A single turn carries every row of the set below to another of its rows. Some are shown first; where does it send the rows asked next?
duzi: [ 1.10  0.61  0.06  1.01  1.58  1.72 -0.45  0.97 -0.46 -2.77  1.64 -0.62
 -0.53 -0.36  3.42 -0.95  1.36  0.91  1.13 -1.46  2.17 -2.09 -1.64 -0.24]
zavib: [ 1.14 -0.52 -2.10  0.80 -2.04 -2.74 -0.05 -0.07  0.25 -1.57  0.72  1.07
 -0.49 -0.36  2.82 -1.34  1.84 -0.40  0.63 -0.48  0.55  2.13 -1.78  1.48]
zosez: [ 1.93 -0.92 -2.35  1.66 -1.44 -2.18 -0.17  0.02 -0.12 -1.57  0.03  1.83
 -0.13 -0.33  3.18 -0.34  1.50 -0.57  0.39 -0.35  0.58  2.22 -2.19  0.67]
Zag: [ 2.30 -1.70 -0.36  1.04  1.09 -0.05 -0.24 -2.39  0.34 -1.19  0.62 -1.57
  1.88  0.39 -1.04 -1.56  0.44  1.85 -0.56 -1.60  1.38 -3.40  0.38  0.86]
tafir: [-0.77 -0.34  1.33 -1.51  1.43  0.03  1.24  1.01  0.54 -1.84 -1.04 -1.81
 -1.83 -2.53  1.06 -2.20 -0.02 -0.04  0.25  0.00  2.31 -1.37 -1.56 -0.13]
magod: [ 2.05 -2.39  0.12  0.60  1.65 -0.68 -0.45 -1.76  0.86  0.40 -0.53 -0.38
  2.03 -0.23 -1.05  1.22 -0.27  0.31 -0.57 -1.00  2.16 -3.97 -1.22  0.22]
Sog: [ 1.88 -2.57  0.38 -0.08  1.12 -0.72  0.81 -1.49  0.75  0.21 -0.92 -1.47
  2.02 -0.81 -1.89 -0.17 -0.54 -0.05 -0.52 -0.21  1.66 -3.69 -1.14  0.98]
Fadel: [ 0.67 -1.43 -1.64  0.29 -1.20 -3.30  0.32 -0.25  0.54 -1.06 -1.58  1.45
 -1.18 -1.43  1.93 -0.83  0.69 -0.77 -0.34  0.10  0.84  2.67 -1.91  0.38]
Ger: [ 1.47  1.60 -0.50  0.19  2.17 -0.16 -2.91  1.29 -0.37 -0.62  1.40 -2.34
 -0.54 -0.69 -0.47  0.02  0.34 -0.57  0.48 -0.65  1.35  1.82  1.25  0.21]
Ditu: [ 1.58  0.08 -1.78  0.17 -2.05 -1.05 -0.75 -0.70 -0.70 -1.57 -1.28  3.46
  0.15 -1.54 -2.23 -1.71  0.35  1.30  0.31  1.20  0.37 -2.16  0.62 -0.01]
Mub: [ 0.18 -1.05  1.02 -0.35  2.54  0.57  0.71  1.17  0.13 -1.45 -2.14 -0.25
 -1.35 -2.48  1.73  0.10 -0.62 -0.60  0.01  0.06  2.67 -1.43 -2.50 -1.48]
dumik: [ 0.40 -0.81 -1.66 -0.02 -1.89 -3.43  0.23 -0.24  0.70 -1.22 -0.26  0.81
 -1.10 -1.06  2.02 -1.65  1.36 -0.47  0.15 -0.13  0.72  2.40 -1.60  1.29]
Vanar: [ 1.28  0.49 -1.73  0.06 -2.10 -1.38 -1.44 -0.84 -0.39 -1.28 -0.47  3.71
  0.04 -1.17 -1.84 -1.20  0.81  1.51  0.51  0.66  0.68 -2.55  0.69  0.16]
nake: [ 1.89  1.41 -0.60  0.54  2.33  0.10 -3.01  1.74 -0.50 -0.17  1.46 -1.75
 -0.02 -0.59 -0.10  1.35  0.29 -1.24  0.77 -0.46  1.52  1.41  0.45  0.13]
didos: [ 1.47  0.49 -1.78  0.13 -2.22 -1.27 -1.47 -0.40 -0.40 -0.85 -0.11  3.97
  0.48 -1.05 -1.55 -0.26  0.88  0.88  0.93  0.83  0.81 -2.98 -0.04  0.33]
Gif: [ 1.62 -1.54 -2.07  1.36 -0.89 -2.56  0.08 -0.11  0.06 -1.27 -1.41  2.08
 -0.55 -0.96  2.64 -0.05  0.77 -0.83 -0.14 -0.03  0.77  2.54 -2.28  0.01]
Situ: [ 1.50  1.09 -0.31 -0.03  2.28 -0.07 -2.04  1.42 -0.54 -0.78  0.32 -2.71
 -0.62 -1.29 -1.13 -0.62 -0.20 -0.85  0.19  0.00  1.10  2.27  1.29  0.17]
Nidu: [ 2.32 -1.84 -0.33  1.37  1.65 -0.24 -1.08 -2.34  0.60 -0.45  0.45 -0.45
  1.95  0.50 -0.54  0.37  0.33  1.48 -0.57 -1.87  1.96 -3.76 -0.30  0.16]
fiza: [ 2.24  0.86 -0.48  0.47  2.49  0.25 -2.22  2.11 -0.75 -0.03  0.40 -1.80
  0.23 -1.12 -0.49  1.53 -0.32 -1.96  0.68  0.32  1.38  1.64 -0.06 -0.03]
komam: [ 2.00  0.67 -0.33  0.16  2.43  0.17 -1.63  1.89 -0.75 -0.39 -0.30 -2.36
 -0.16 -1.56 -1.16  0.31 -0.62 -1.72  0.29  0.60  1.11  2.16  0.43 -0.01]
nagez: [ 2.02 -2.12  0.12  0.16  0.77 -0.33  0.89 -1.87  0.43 -0.78 -0.28 -2.21
  1.95 -0.45 -1.88 -1.91 -0.09  0.87 -0.51 -0.52  1.19 -3.28 -0.14  1.39]
loku: [ 1.36 -0.47  0.21  1.22  2.60  1.58 -0.29  1.18 -0.45 -2.05 -0.48  0.50
 -0.54 -1.15  3.17  0.86  0.23  0.01  0.49 -0.86  2.58 -1.89 -2.54 -1.59]
Pem: [ 1.96  0.12 -1.77  0.30 -2.20 -0.90 -0.80 -0.02 -0.72 -0.87 -0.68  3.93
  0.91 -1.31 -1.75 -0.13  0.48  0.29  0.95  1.47  0.56 -2.86 -0.46  0.37]
fum: [ 2.01 -0.15 -1.77  0.33 -2.05 -0.75 -0.32 -0.20 -0.95 -1.29 -1.41  3.58
  0.70 -1.63 -2.18 -1.08  0.19  0.58  0.58  1.69  0.30 -2.40 -0.08  0.18]
sesi: [-0.20  0.70  0.73 -0.65  0.84  0.73  0.50  0.89  0.13 -2.69  1.29 -2.05
 -1.34 -1.22  2.11 -2.86  1.21  0.85  0.94 -0.91  2.00 -1.75 -1.05  0.67]

dumik goes to zosez
tafir goes to duzi
Now these:
fiza goes to Situ
Nidu goes to Sog
fum goes to Vanar

A single turn carries every row of the set below to another of its rows. Some are shown first; where does it send the rows asked next?
fafav: [-0.92  2.29 -0.84 -1.96  1.91  1.70 -1.05 -2.28 -1.91  0.52 -2.48 -0.29
  1.28 -0.87  0.04 -0.13 -0.23  2.57]
Femol: [ 1.12 -0.54 -0.82 -0.21 -0.39  1.86  0.29 -0.22 -2.20 -1.42 -2.62  1.24
 -1.89 -1.00 -2.55  0.51 -0.30 -0.92]
neson: [-1.77  1.61  0.81 -1.44  2.76  2.04  0.66 -2.70 -0.85 -0.59 -0.12  0.34
  0.70 -3.42 -0.47 -0.31 -0.84 -0.96]
nure: [ 0.54  1.41  0.95 -0.92  1.16  0.56 -0.88 -1.19 -0.17  0.50 -1.51  2.33
 -1.24 -0.92  2.78 -1.57 -1.24 -2.27]
fov: [ 2.25  0.76 -0.90 -0.87  1.81  0.07 -0.34 -1.83 -0.90 -1.24 -0.38 -1.33
  0.49  1.34 -0.11  0.51 -2.46  0.93]
Teses: [ 1.30  1.66  0.84 -1.51  1.53 -1.57  1.08 -2.56  1.57 -0.48 -1.16 -0.07
 -0.31 -1.73  0.72 -0.96  2.12 -1.12]
bof: [-1.43  3.09  1.15 -1.96 -1.52  0.99 -0.03 -1.26 -0.88 -1.88  0.25  2.05
  1.92 -1.58 -0.61 -0.33  0.69 -0.79]
Tipid: [-0.59  0.44 -0.14  0.28  0.06 -0.91 -0.32 -2.31  0.80  1.72 -3.90  1.63
  1.51  0.57  0.27  0.97 -1.37 -0.40]
Lib: [ 0.84  1.07  0.51  0.57  1.25  1.11 -0.76 -3.82 -1.23 -0.61  0.79 -0.36
 -0.29 -0.43  1.47 -1.06 -1.38  1.60]
lakil: [ 1.99  1.24 -0.77 -2.05  0.16 -0.55 -1.66  0.93 -0.76 -3.41 -0.73 -0.26
  0.57  0.32 -1.32  0.40 -1.32 -0.07]
Mida: [ 1.30  0.68  0.25 -1.41  1.14  0.66  0.19  0.49  2.54  0.10 -1.24  0.55
  0.39 -2.31  2.74 -1.14 -1.10 -0.68]
vit: [-1.17  0.80 -2.48 -1.17  0.72  0.42 -1.36 -1.29  2.28  0.04 -0.99 -1.33
  0.90 -0.73 -1.75 -2.83 -0.88 -0.69]
gur: [-1.04 -0.28  0.76 -0.19  0.60 -0.79 -0.17  0.65 -0.45 -0.69 -2.75  1.91
  0.99  0.25  1.09 -2.41  0.16  0.77]
gipos: [ 1.64  1.53 -2.53 -0.83 -0.88  1.71  1.07 -1.20 -1.67 -1.52 -1.52 -1.43
 -1.83 -0.86  0.10  0.74  0.39 -1.13]
bafi: [-1.41  0.46 -1.95 -0.02 -2.29  1.55 -1.30 -1.93  0.34 -0.46 -2.27  0.91
 -0.60 -2.34 -0.84 -0.35  2.90  0.24]
Gekeg: [ 1.46  3.42 -1.85 -1.49  0.46  0.01  0.27 -2.05 -0.36  0.45 -1.55  0.07
 -1.80 -0.95  2.44 -0.18 -0.50 -1.02]
posir: [ 1.24  1.25  0.32 -1.44  0.85  1.20 -0.38 -2.59  1.16 -1.56 -2.90 -2.11
 -1.43 -2.11  0.35  1.49  1.62  0.54]
tiz: [ 0.48  0.89  0.18  1.05 -1.05  2.19 -1.08 -2.43  1.14 -1.33 -1.00  0.38
  3.07 -2.99 -1.20  1.07 -1.31 -1.27]
bav: [-0.21  0.75 -1.24 -1.05 -0.21 -0.49 -0.76 -0.31  0.83 -0.75 -2.60 -0.54
  2.43 -0.56  2.31  0.81  0.26 -3.16]
razug: [-2.19  0.92 -2.34 -0.42  1.64  0.42 -3.33 -2.08 -0.12 -0.95 -0.82 -0.05
  2.14  0.20  0.05 -1.19  0.64 -1.21]
salit: [ 0.68  1.20  0.48 -1.50 -0.04  0.13 -2.36  0.63 -0.36 -3.27  0.50  1.35
 -0.84 -3.03 -1.55 -1.09 -0.77 -0.70]
Bef: [ 0.30  2.08 -1.01 -0.19 -2.34  0.91 -0.62 -1.66  2.30 -0.71 -2.04 -0.41
  2.10 -1.74 -1.93 -1.52 -0.78  0.82]
Fibag: [-0.11  0.92 -3.30 -1.67  0.65 -0.28 -0.87 -0.35  1.49  0.15 -2.08  0.11
 -0.39 -3.65 -1.02  0.77  0.93 -2.29]
nonof: [ 0.38 -0.60  0.32 -0.53 -0.72  1.80 -2.80 -0.99 -0.80 -0.23 -2.58 -1.79
 -1.80 -1.29 -1.01  2.65 -0.32  0.22]
bok: [ 0.87 -1.40  1.06 -1.50  2.34 -1.81 -0.49 -1.84  1.82  0.54 -0.36  0.87
  1.20  0.10 -0.56 -0.47 -0.44 -0.16]
gorov: [ 1.43  3.05 -2.08 -1.21 -0.63  0.76 -0.51 -1.15  1.43 -0.04 -0.90  0.78
 -0.89 -2.49  1.34  2.50 -0.06  0.94]
runem: [-1.52 -2.02  0.28  1.23 -0.61  2.50  0.03 -2.80  1.01  0.99 -1.66  0.63
 -0.19 -1.16 -0.54 -0.27 -0.43 -1.29]
suga: [ 0.51  1.83  0.60 -2.77  0.08 -1.69 -1.53 -1.48  2.62 -1.98 -1.68 -0.47
  0.92 -0.47  1.13  0.73  0.84  0.65]
Lapo: [ 0.05  1.84  1.00  0.09  0.38  0.51 -2.04 -2.48 -0.86 -1.23  0.77  1.92
 -1.45 -3.27 -0.09 -1.82 -0.60  1.27]
dak: [-0.23 -0.93  0.94 -0.08 -1.54 -0.74 -3.04 -0.02 -1.94  1.40 -0.82  0.59
 -0.59 -0.09 -1.23  0.84 -0.50 -1.21]
sen: [-2.06 -1.38 -0.91  0.81  1.30 -0.05  0.28 -0.42 -1.84 -0.37 -1.10  1.46
 -1.12 -0.36 -2.29  0.51 -0.77 -0.17]
kat: [-0.41  0.55 -0.06 -1.72 -0.46  0.24 -1.88 -1.19  1.52 -1.95 -0.18 -2.57
 -0.88 -3.69  0.04  1.85 -0.39 -0.78]
suton: [-0.48 -2.43  1.09  0.65 -0.60 -0.35 -1.53 -1.99 -1.61 -0.06  0.50  0.04
  1.58 -0.39 -0.26 -0.52  1.07  0.40]
febu: [-0.80  1.30 -1.32  0.63  1.83  0.53 -2.96 -3.03 -0.36 -0.36 -1.32  1.87
  2.62 -1.82 -1.26  1.75 -0.74 -0.99]
rika: [-1.03  0.46 -1.90  0.58 -1.24  2.02 -0.27 -1.24 -1.41 -1.83  0.49 -0.25
 -1.07 -1.13  0.07  2.87  0.66 -0.65]
loto: [ 0.27  0.20  1.33 -0.65 -0.14 -2.57 -0.58 -0.93 -0.46  1.07  0.26  1.43
  0.35 -0.39  0.11 -1.46  1.01 -2.34]
vum: [-0.76 -0.07 -0.63  0.09 -1.13 -0.90 -2.39 -2.01 -1.45  0.31 -0.61 -0.49
 -0.75 -3.25 -2.13  1.60  0.09  1.70]
poguf: [ 0.26 -0.16  1.51 -0.17 -0.25  1.22 -1.31 -0.20 -1.79 -0.87 -2.86  3.53
 -0.95 -0.34 -0.03 -1.17 -0.30 -1.10]
Dapo: [ 0.35  1.87 -0.64 -3.20 -0.51  0.81 -0.50  0.31  0.19  0.91  0.06  1.64
  0.96 -0.80 -2.99  0.37 -1.86 -0.40]
leta: [ 0.04  0.09 -0.75 -2.68 -0.01  3.35 -1.22  0.21 -0.93  0.10 -0.27 -1.65
  1.89  0.34  0.20 -0.42 -1.08 -0.20]

runem goes to Tipid
suton goes to bok
bof goes to neson
Now these:
gur goes to Mida
nonof goes to dak
Femol goes to poguf
Bef goes to tiz
fov goes to lakil

